In the rows, zero is written as 128.
Z: 4 groups of rows, each row roughly a mix of its group's hidden directions; some rows fit no group
Z (109 x 10)
[[131 107 129 157 150 119 154 106 103  91]
 [142 123 125 132  98 100 149 102 173 129]
 [120 111 143 180 126 158 113 138 109 140]
 [144 127 131 127 139 115 140  80  93  99]
 [140 137 157 187 121 132 130 139 111 133]
 [ 95 138 159 167 127 126 145 148 106 115]
 [116 157 142 155 162 155 149 148 121 147]
 [133 137 129 118  92  96 113 103 169 124]
 [119  96 137 145 122 160  87 124 100 118]
 [142 124 133 109 145 116 137  76 113  96]
 [121 134 110  94 154 132 153 174 134 133]
 [127 141 108  88 153 132 152 167 117 135]
 [118 123 152 124 106 157 102 118  83 113]
 [118 135 126 114 154 151 115 143  73 118]
 [124 122 119 131 162 152 152 161  89 130]
 [127 164 122 114 149 107 162 153 151 146]
 [152 146 119 113 181 111 110 146 141 130]
 [141 107 119 132 101  95 142 107 172 129]
 [133 111 146 153 131 156  82 116 102 128]
 [109 114  87  98 159 151 122 117 142 132]
 [154 118 150 141  90  89 114 123 111 115]
 [ 98 123 109  95 147 152 138 165 115 139]
 [118 114 113  82 129 142 136 173 115 132]
 [139 112 128 122  88  94 142 103 162 127]
 [133 114 127 140 163 138 153 117  84 103]
 [137 116 136 121 163 137 140  89  95 102]
 [152 113 131 136 102  95 127  96 164 136]
 [154 133 140 171 130 116 106  93 148 135]
 [138 108 123 152 105 113 133 111 182 134]
 [121 122 146 132 123 162  95 122  81 116]
 [130 109 123 165 125 117 120  77 150 123]
 [115  80  88 128 139 135 121 123 149 145]
 [145 105 123 139 102  98 132 103 172 132]
 [135 152 108 123 158 105 162 145 159 142]
 [136 150 124 138 186 120 122 157 126 118]
 [122 104 137 137 126 157  90 121  86 115]
 [114 145 124 125 164 159 120 154  89 124]
 [136 115 116 107  70 132 132 135 106 145]
 [137 118 124 126  97  95 150 111 173 131]
 [128 126  96  85 161 138 118 120 152 143]
 [143 182 116 104 140 124 129 121 140 158]
 [144 103 120 133  98  98 136  98 164 123]
 [124  89 119 138  82 130 117  98 114 122]
 [126 114 145 185 106 137 109 113 118 131]
 [154 160 139 112 154 156  95 141 123 144]
 [130 108  99  90 150 160 107 140 132 143]
 [107 102 129 111 109 120 151 175 110 117]
 [113 148 132 124 162 159 119 155  90 129]
 [110 148 133 124 157 160 119 155  88 128]
 [147 114 129 167 117 105 119  87 152 127]
 [127 150 152 148 159 166 100 118 115 123]
 [110 138 131 128 158 162 114 157  90 128]
 [129 145 112  74 150 133 141 156 127 141]
 [136 160 124 104 129  92 166 132 149 139]
 [125 129 162 152  82 118 145 123  99 130]
 [109 153 139  96 119 152 158 126 145 161]
 [143 135 138 166 123 114 119  77 144 121]
 [160 123 140 161 126  95 104 142 121  99]
 [ 96 107 114  92 133 153 142 153 108 112]
 [109 106  84  92 152 136 119 115 135 119]
 [104 119 111  74 110 135 140 106 136 139]
 [146 142 129  90 143 128 131  88  93 118]
 [108 132 108  96 111 105 166 158 125 135]
 [133 148 114  66 143 122 138 137 138 133]
 [164 135 159 172 119 113 115 133 115 142]
 [114 112 136 108  72 123 141 103 116 133]
 [123 137 106  88 146 116 154 166 146 126]
 [125 102 107 125 100 103 152 120 170 119]
 [116 118  97 122 106  90 162 114 149 138]
 [107 125 112 115 152 156 126 151  83 110]
 [130 117 144 175 101 123 107  94 126 123]
 [124 132 108  87 156 120 157 158 143 119]
 [148 121 157 162  81 116 124 120 114 130]
 [147 137 160 165 105 101 126 144 115 107]
 [124 136 149 146 162 171  96 129 114 125]
 [ 93 122 100 129 172 142 137 136 110 107]
 [107 131  89 117 167 136 126 109 155 143]
 [106 121  96  82 146 128 128 130 148 104]
 [124 136 111  88 158 138 149 167 124 135]
 [119 137 119 143  93 113 121 167 161 149]
 [135 131 111 120  98  80 159 128 146 142]
 [172 129 136 112  98  94 126 153 135 137]
 [128 111 150 173 113 138 104  92 121 125]
 [120 141 109 131 191 142 127 145 128 128]
 [148 127 171 150 103 110 125 154 111 109]
 [135 114 125 127  95  97 146 112 174 132]
 [109 129  97  98 169 153 131 124 140 145]
 [121 179 149 119 113 110 158 127 112 115]
 [124 139 125 134 168 158 108 142  86 125]
 [123 136 117 151 181 126 125 154 119 101]
 [151 101 128 125  80 116 106 109 147 120]
 [143 133 115 123 127  87 156 124 172 142]
 [123 108 146 186 111 136 110 112 127 127]
 [125 110  96  75 132 114 114 114 140 118]
 [138 135 160 143  91  94 134 142 117 100]
 [116 103  96  82 116 136 121 105 147 128]
 [ 95 136 124 101 138 144 146 172 106 132]
 [114 102 120 145 162 163  98 144 129 145]
 [138 116 129 147 144 118 148  93  93  93]
 [116  89 117 166 150 145 103 126 142 143]
 [146  98 118 150 108 110 124  98 168 126]
 [110 161 126  89 159 134 151 144 144 139]
 [119  81 134 119 130 157 114 155 108 107]
 [118 147 143 121 148 156 109 142  77 126]
 [107 146 148 146 105 105 162 108 116 100]
 [129 149 121  85 109 113 116 137 168 145]
 [125 130 152 181 117 122 137 139  95 114]
 [126 138 142 180 149 136 107  97 137 133]
 [122 103 136 187 141 130 107 124 139 139]]

the one row of each list that fits no group (the others fit one group, some only roughly)
- k_111: [119 161 109 121 150 119 169 149 156 135]
- k_952: [ 96 123  94  91 162 141 137 128 128 119]
- k_137: [149 133 134  85 104  95 119 131 157 119]
- k_185: [127 137 108  78 143 107 150 144 149 114]
- k_555: [138 127  93 107 133  93 167 119 145 118]
- k_3: [113 127 153 165  97 124 143 125  91 113]
- k_594: [118 124 114 164 178 142 126 137 102 124]
- k_849: [106  67 109 143 130 140 128 128 138 122]
- k_486: [104 128 124 115 147 148 130 182 113 146]
- k_474: [ 97 120  94  95 161 145 137 113 121 136]
- k_659: [153 109 140 173 123 116 101 103 147 129]
- k_908: [158 137 165 144  93  96 123 129 117 133]
- k_120: [139 114 134 127  77 113 144 166 114 132]
- k_414: [118 157 126 136 181 136 143 158 122 123]
  k_120
- k_694: [138 116 123 118  96  88 147 110 165 131]
- k_663: [145 136 140 107 144 157  98 169 110 140]
- k_299: [138 164 122 116 155  99 163 144 143 142]
- k_458: [121 116  86  93 164 136 117 125 149 127]
- k_676: [143 120 135 132  90 101 142  99 167 130]
- k_721: [103 134 132 136 155 164 112 162  99 130]
- k_709: [138 138 146 170 148 143  98  93 133 125]
- k_357: [149 155 161 158 121 116 117 150 100 111]
- k_977: [137 140 168 158  87 120 142 129 111 137]
- k_12: [107 127 114  84 140 155 135 163 111 130]
- k_480: [151 122 151 175 105 108 116 137 116 107]
- k_329: [142 164 133 109 102  91 156 146 127 135]
  k_357
- k_437: [126 138 104  76 118 117 151 156 128 141]
- k_284: [109 116 148 142  95 106 163 130 115  96]
- k_890: [131  74 131 165 115 124 112 117 133 115]
- k_681: [118 128 104  89 130 121 148 173 127 148]
- k_328: [140 155 110 102 164 109 145 128 162 130]
- k_375: [ 94 145 131 120 143 156 163 126 108 158]
- k_829: [135 136 126 143 100  83 155  98 144 121]
- k_174: [139 142 166 171 119 124 120  99 123 106]
- k_607: [137 165 147 164 134 124 118  87 138 126]
- k_923: [135 138 111  81 159 121 158 137 112 117]
- k_612: [128 111 148 167 103 110 135  95 131 101]
- k_753: [112 140 121  85 129 135 147 172 109 132]
- k_846: [153  97 120 143 110 101 119  94 157 129]
- k_107: [142 149 123  82 146 125 125 133 165 150]
  k_328
- k_826: [121 126 131 118 108 111 112 118 190 124]
- k_964: [147 145 128  83 134 128 123 127 167 156]
- k_190: [145 133 129 148 160 151  87 133 139 158]
- k_397: [126 122 157 180 134 136 112 102 123 107]
- k_421: [135 127 108 140 127 102 125  86 173 123]
- k_257: [122 151 115  75 125 128 148 159 117 134]
- k_181: [114  97  97 106 152 167 109 124 134 132]
- k_84: [ 95 171 114 117 153 135 148 142 124 151]
- k_646: [114 135 143 181 139 130 142 148 105 107]
- k_456: [141 111 145 177 105 111 118 130 107 104]
- k_697: [108 119 150 132 118 166  99 136  88 121]
- k_412: [159 152 156 152 143 103 118 159 126 113]
  k_421
- k_372: [136 122 148 190 116 129 129 132 107 118]
- k_870: [123 153 109 102 142 102 169 149 147 134]
- k_155: [110 145 133 158 172 137 141 156 111 113]
- k_477: [132  81 126 149 108 132  91 104 128 120]
- k_862: [156 147 164 138  99  94 126 144 136 114]
- k_9: [115 137 148 182 134 141 144 145 101 121]
- k_395: [145 107 110 151 136 124 105  85 158 138]
- k_674: [148 110 120 123  94  98 143  96 156 119]
- k_192: [129  99 136 179 120 115 122  97 142 119]
- k_86: [116 118 144 181 113 139 141 125  94 125]
- k_439: [125 173 164 158 123 113 139 118 116 117]
- k_368: [103 133 118 104 145 150 132 174 113 152]
- k_233: [112 118 131 184 135 148 136 130  97 121]
- k_562: [121  97 142 150  97 100 151 125 154 108]
  k_562
- k_916: [108 142 111  88 162 149 146 135 143 146]
- k_238: [109  89  91 117 126 145 117  94 118 135]
- k_851: [119 133 102  72 154 135 129 127 147 135]
- k_881: [152 112 126 140  99 108 126  84 157 122]
- k_599: [122 131 115  95 158 174 110 142 117 136]
- k_99: [114 132 114  75 123 132 152 159 112 123]
- k_94: [129 121 151 179 100 133 136 125  99 138]
- k_71: [126 134 114  85 117 116 151 172 124 141]
- k_760: [121 125 134  91  78 132 140 110 150 139]
- k_943: [126 116  90 125 182 137 108 129 133 124]
- k_68: [121 116 143 160 109 168 109 129  93 130]
- k_483: [121 115 108 121 155 153 106 130  81 111]
- k_161: [122 131 124 120 109 104 119 142 188 136]
- k_534: [133 109 113  94 103 111 147 171 126 139]
  k_68
- k_538: [137 109 148 157  79 113 122 120 106 115]
- k_270: [126 140 108  82 137 106 146 148 161 123]
- k_301: [115 105 133 169 101 145 101  98 125 128]
- k_493: [128 108 146 170 138 157 111 110  97 126]
- k_364: [112 125 165 128  94 157 103 131  99 128]
- k_295: [122 143 145 119 133 158 110 128  73 116]
- k_55: [145 114 134 164 118 115 120  79 139 110]
- k_906: [166 135 142 134 105 105 122  87 140 109]
- k_173: [127 105 134 182 111 129 121 123  98 112]
- k_81: [128 120 114  89  92 103 158 150 127 130]
- k_276: [107 155 131  98 136 140 145 172 104 133]
- k_428: [117 142 136 100 120 122 148 182 106 131]
  k_301
- k_158: [131 100 108  98 101 134 110  95 145 149]
- k_521: [141 127 137 148 111 105 125  75 113 105]
- k_454: [138 140 168 163  97 114 140 135 103 133]
- k_72: [144 125 156 180 125 123 112  99 133 114]
- k_139: [117 149 123  99 140 134 171 156 147 150]
- k_517: [161 143 129 127  96  80 140 122 142 138]
- k_828: [134 109  97  84 127 135 109 113 162 131]
- k_920: [102 152 116 107 175 148 148 139 135 136]
- k_525: [107 119 119  97 153 174 119 145 109 123]
- k_262: [135 126  94 113 158 150 103 115 150 158]
  k_139
- k_201: [106 124 144 146 153 162 111 166 109 137]
- k_735: [124 140 111  84 148 133 140 169 142 142]
- k_227: [125 110 108  77 111 132 120 101 145 148]
- k_833: [117 164 125 109 137 115 168 155 151 139]
- k_396: [126 118 133 184 141 133 121 137  92 114]
- k_960: [144 119 100  87 136 120 107 113 165 134]
- k_596: [119 136 131  93 153 169 118 154 105 122]
- k_921: [121 126 119  96 169 154 145 161 118 135]
- k_775: [146 117 145 176 114 131 134 130  88 117]
- k_303: [128 117 114 172 139 119 115  92 157 145]
- k_74: [143 111 115  87 109 134 110 107 154 157]
- k_588: [177 114 133 141 117 115 102 105 154 137]
  k_775
- k_891: [137  94 104  98 102 121 107  95 135 136]
- k_610: [161 118 162 161 109 115 112 108 128 109]
- k_888: [135  95 123 107  78 113 117 104 129 125]
- k_91: [139 132 153 175 128 107 125 145  98 106]
- k_798: [119 155 155 185 134 118 126 116 128 132]
- k_548: [129 110 144 182 127 137 126 106  98 118]
- k_727: [137 106 148 172  93 110 133 137 109 119]
- k_404: [112 137 115  77 125 134 151 161 112 129]
- k_692: [126 134 104 101 165 153 122 127 163 151]
- k_771: [117 131 116  96 158 144 151 173 128 136]
- k_105: [119 132 116  72 119 140 137 119 160 145]
- k_237: [116 149 138 114 148 146 131 182 110 141]
  k_727
- k_706: [123 132 101  76 142 144 134 156 126 146]
- k_463: [116 132 134 116 136 158 112 132  73 107]
- k_999: [133 136 100 112 142  94 168 134 158 133]
- k_526: [147 122 146 183 116 120 112 135 104 114]
- k_863: [111 125 127 180 149 161 135 131 108 127]
- k_189: [106 137 133  92 128 140 152 168 102 115]
- k_919: [137 113 132 118 155 174  90 144 120 133]
- k_7: [123 147 122  83 109 118 158 160 115 132]
- k_860: [110 148 159 156 111 121 161 146 103 116]
- k_108: [134 144 105  79 142 104 154 140 137 116]
- k_41: [ 91 111 117 100 103 151 157 146 117 123]
- k_452: [125 123  99  80 125 123 141 163 131 150]
- k_502: [136 102 113 121  94  98 143  98 156 117]
  k_41
- k_118: [126 120 157 187 127 123 118 110 127 115]
- k_576: [110 147 130 102 140 154 125 147  79 114]
- k_449: [121 111 140 178 132 136 111  89 135 116]
- k_43: [125 138 114  75 152 129 143 155 146 132]
- k_252: [ 98 174 123 104 142 142 153 116 114 118]
- k_471: [106 104 106 132 162 168 105 126 131 140]
- k_403: [124  96 112 147 119 100 143  98 166 128]
- k_286: [123 161 164 160 130 126 153 157 117 118]
- k_701: [137 138 111  92 161 123 159 135  97 113]
- k_433: [142 114 136 187 130 137 113 124 105 142]
- k_579: [132  97 131 144 121 148  90 107  93 110]
- k_398: [116 113 124 127  93  91 168 139 125 111]
- k_929: [124 118 111 162 118  98 139  88 155 134]
- k_30: [149 138 162 179 115 117 125 137 109 129]
- k_101: [120 129 134 145 161 165  96 145  98 132]
  k_403
- k_145: [132 121 130 171 156 145  94 115 143 149]
- k_345: [125  78 117 130 105 133 104 109 108 106]
- k_670: [121 117 105 115 164 170 102 128 132 148]
- k_958: [130 107 149 142 103 154  94 106  98 116]
- k_191: [133 107 108  78 106 120 116 104 146 135]
- k_18: [138 126 131 143 130 140  80  82 122 120]
- k_341: [154 153 158 166 137 111 116 155 121 119]
- k_371: [145 105 112 119 107  88 137  95 154 124]
- k_330: [109 129 111  70 121 135 144 132 152 126]
- k_308: [127 114 142 180  98 137 131 117  99 126]
- k_393: [ 95 129 101  87 136 140 152 153 120 137]
- k_848: [145 138 158 176 128 109 128 145  99 121]
  k_18
- k_905: [123 150 112  73 127 131 147 155 117 136]
- k_445: [125 109 136 149 164 159 138 126  86 120]
- k_78: [136 143 167 161  88 128 119 118 113 140]
- k_884: [129 126 156 172 100 121 140 131  92 124]
- k_551: [100 148 110 102 169 150 149 134 142 136]
- k_734: [ 97 134 107  84 150 153 142 126 145 138]
- k_927: [139 122 156 169  96 109 124 130  99 114]
- k_332: [125  98 131 113 102 139 108 108  86 105]
- k_816: [137 123 136 134 144 156 132 114  68 126]
- k_49: [147 100 141 170 123 121 105  96 141 115]
- k_291: [127 132 126 110 160 170 101 157 115 142]
  k_78
- k_319: [122 158 119  77 130 133 146 158 114 134]
- k_624: [138 144 135 180 138 104 123  95 134 116]
- k_854: [131 123 157 165  81 129 138 120 111 135]
- k_197: [144 151 135 146 162 154  91 122 134 153]
- k_683: [125 129 110  64 134 118 128 118 146 138]
- k_460: [136 109  88 112 150 144 106 118 153 157]
- k_789: [108 156 123 100 150 151 133 166 112 145]
- k_982: [105 138 106  89 154 160 142 124 142 145]
- k_631: [108 126  93  89 163 148 130 125 145 135]
- k_346: [150 125  96 125 148  87 148 120 159 134]
- k_677: [135 108 139 180 110 122 120 121  95 116]
  k_624
- k_786: [121 121 160 148 110 162  90 117 106 128]
- k_277: [118 146 104  86 156 130 158 149 137 131]
- k_32: [131 166 146 149 164 141 141 161 126 136]
- k_889: [131 147 168 167 106 122 146 139 105 134]
- k_457: [126 118 111 120  95  91 160 101 140 114]
- k_871: [107 127  99  74 154 131 132 124 137 132]
- k_887: [122 121  87  92 164 134 113 124 149 124]
- k_559: [143 102 140 161 104 103 127  94 140 108]
- k_376: [115 126  96  80 147 141 126 123 159 133]
- k_785: [160 145 108 127 155  94 140 112 157 142]
- k_339: [ 96 154 155 132 114 136 171 141 112 124]
  k_277
- k_316: [143 107 132 163 126 129 107  80 140 113]
- k_855: [142 171 146 137 107  93 148 104 132 125]
- k_912: [ 99 146 107  98 165 153 148 131 136 137]
- k_405: [141 106 106  82 106 126 110 111 154 128]
- k_754: [137 102  89  91 111 114 139 110 148 131]
- k_89: [113 170 104  91 145 136 142 124 131 151]
- k_179: [149 157 148 153 144 113 117  96 144  99]
- k_114: [101 153 120  95 164 125 150 149 128 111]
- k_698: [132 142 107  81 148 112 160 146 130 116]
- k_311: [122 154 139 138 159 166 108 145  96 129]
- k_571: [140 125 160 167  82 123 132 125 114 128]
- k_4: [106 140 136 104 135 150 121 149  76 117]
- k_935: [141 109 146 123 105 136  91 101  92 112]
  k_179
